[[-108 -115 -112  148   83   69 -263   57  195]
 [ -47 -761 -570 -257 -454 -216  127 -214 -138]
 [-122   55 -265  165  -23 -120  133  122 -246]
 [ 159  528  208 -298   59 -388 -324 -285 -512]
 [-481 -383  -43 -286 -425   40  335 -129 -110]
 [  -9   35   -4 -195  -67 -182 -209 -189 -185]
 [  59 -320  140 -386  -60  -30 -705 -402  300]
 [ 309  -31 -144 -488 -192 -512 -336 -463 -477]
 [ -98 -279   23 -532 -349 -207 -119 -412 -204]]
Counting starts at 0.
The entry just right of 140: -386
The entry in row 0 and column 2: -112
The entry directly below -122 -> 159
The entry at row 1, column 2: -570
Find the top-right entry.
A: 195
Find the entry at row 0, column 0.
A: -108
Find the entry directly above -185.
A: -110
Find the entry directly below -110.
A: -185
Find the entry directly below -23.
A: 59
The entry directly below -705 is -336
The median entry is -138
The entry directly below the largest entry: -383
Find the bottom-right entry.
A: -204
Find the entry at row 2, column 0.
A: -122
The entry in row 1 and column 0 is -47
Find the entry just left of -192.
A: -488
Find the entry in the bottom-left corner.
A: -98
Find the entry in row 2 and column 2.
A: -265
Find the entry directly above 140.
A: -4
The entry just left of -298 -> 208
Find the entry directly above -412.
A: -463
Find the entry just left of -320.
A: 59
Find the entry directly above the largest entry.
A: 55
The top entry of the column that holds the smallest entry -> -115
Find the entry directly below -120.
A: -388
Find the bottom entry of the column that holds the largest entry.
A: -279
Find the entry just right of -532.
A: -349
The entry directly below -138 -> -246
The entry just left of -4 -> 35
Find the centre entry.
A: -425

m =
[[ 54.0 -22.1  28.7  31.9  14.4   9.0]
 [  6.1 -22.3  14.3  38.8   6.3   9.5]
 [-15.7  11.0  11.5 -17.6   6.6   1.8]
 [ 10.7 -19.4  30.9  28.3  28.4 -15.6]
 [ 35.1  34.7  -1.5   8.4  13.2   7.4]
 [-58.8  19.2  -6.5 -32.4  13.5  46.3]
 [ -2.6  36.4  20.6  -3.2  11.9 -16.7]
 [-45.7  -9.4  17.6 -28.2  -9.2 -12.1]
 [  9.1  -1.7  -6.2   7.0 -17.9  19.2]
 [-13.4  23.6  11.7  14.4 -21.5  34.0]
 [ -7.2  40.7 -22.7  14.8 -46.0 -12.7]
 [ 19.3  18.4  12.7  15.2  23.7 -47.1]
 [  2.8  -2.2 -24.8   9.8  -0.7 -68.8]]
Rows and columns are numbered from 0.
The entry at row 0, column 0?
A: 54.0
The minimum?
A: -68.8
The entry at row 2, column 0 is -15.7
The entry at row 1, column 0?
A: 6.1
The entry in the top-right corner is 9.0
The entry directly above -1.5?
A: 30.9
The entry in row 0 and column 2?
A: 28.7
The entry directly below 6.3?
A: 6.6
The entry directly above 36.4: 19.2
The entry at row 0, column 1 -> -22.1
The entry directly above the smallest entry -> -47.1
The entry at row 1, column 2: 14.3
The entry directly below 11.0 -> -19.4
The entry in the bottom-left corner: 2.8
The entry directly below 8.4?
A: -32.4
The entry just right of -9.4?
A: 17.6
The entry directly above 23.7?
A: -46.0
The entry in row 2 and column 1: 11.0
The entry just left of 11.7 -> 23.6
The entry directly below -15.7?
A: 10.7
The entry just left of 8.4?
A: -1.5
The entry directly above 9.8?
A: 15.2
The entry in row 1 and column 1?
A: -22.3
The entry directly below 34.0 is -12.7

M =
-0.85  -1.19  -1.09  -0.21  -0.52  -0.94   0.17   0.31  -1.19  -0.51  -1.03  -1.29   0.85
-1.67   1.71   1.62  -2.03   1.45  -1.77  -1.85  -2.11   1.58  -1.68   1.48   1.72  -2.07
Indices start at 0.
The entry in the bottom-right corner -> -2.07
The entry in row 1 and column 0: -1.67
The entry just left of -0.21 -> -1.09
What is the bottom entry of the column that holds the largest entry? 1.72
The entry at row 1, column 2 is 1.62
The entry directly above the smallest entry -> 0.31
The entry at row 0, column 0: -0.85
What is the entry at row 0, column 1? -1.19
What is the entry just right of 1.45? -1.77
What is the entry directly below -0.51? -1.68
The top-right entry is 0.85
What is the entry directly above the largest entry? -1.29
What is the entry just left of 1.45? -2.03
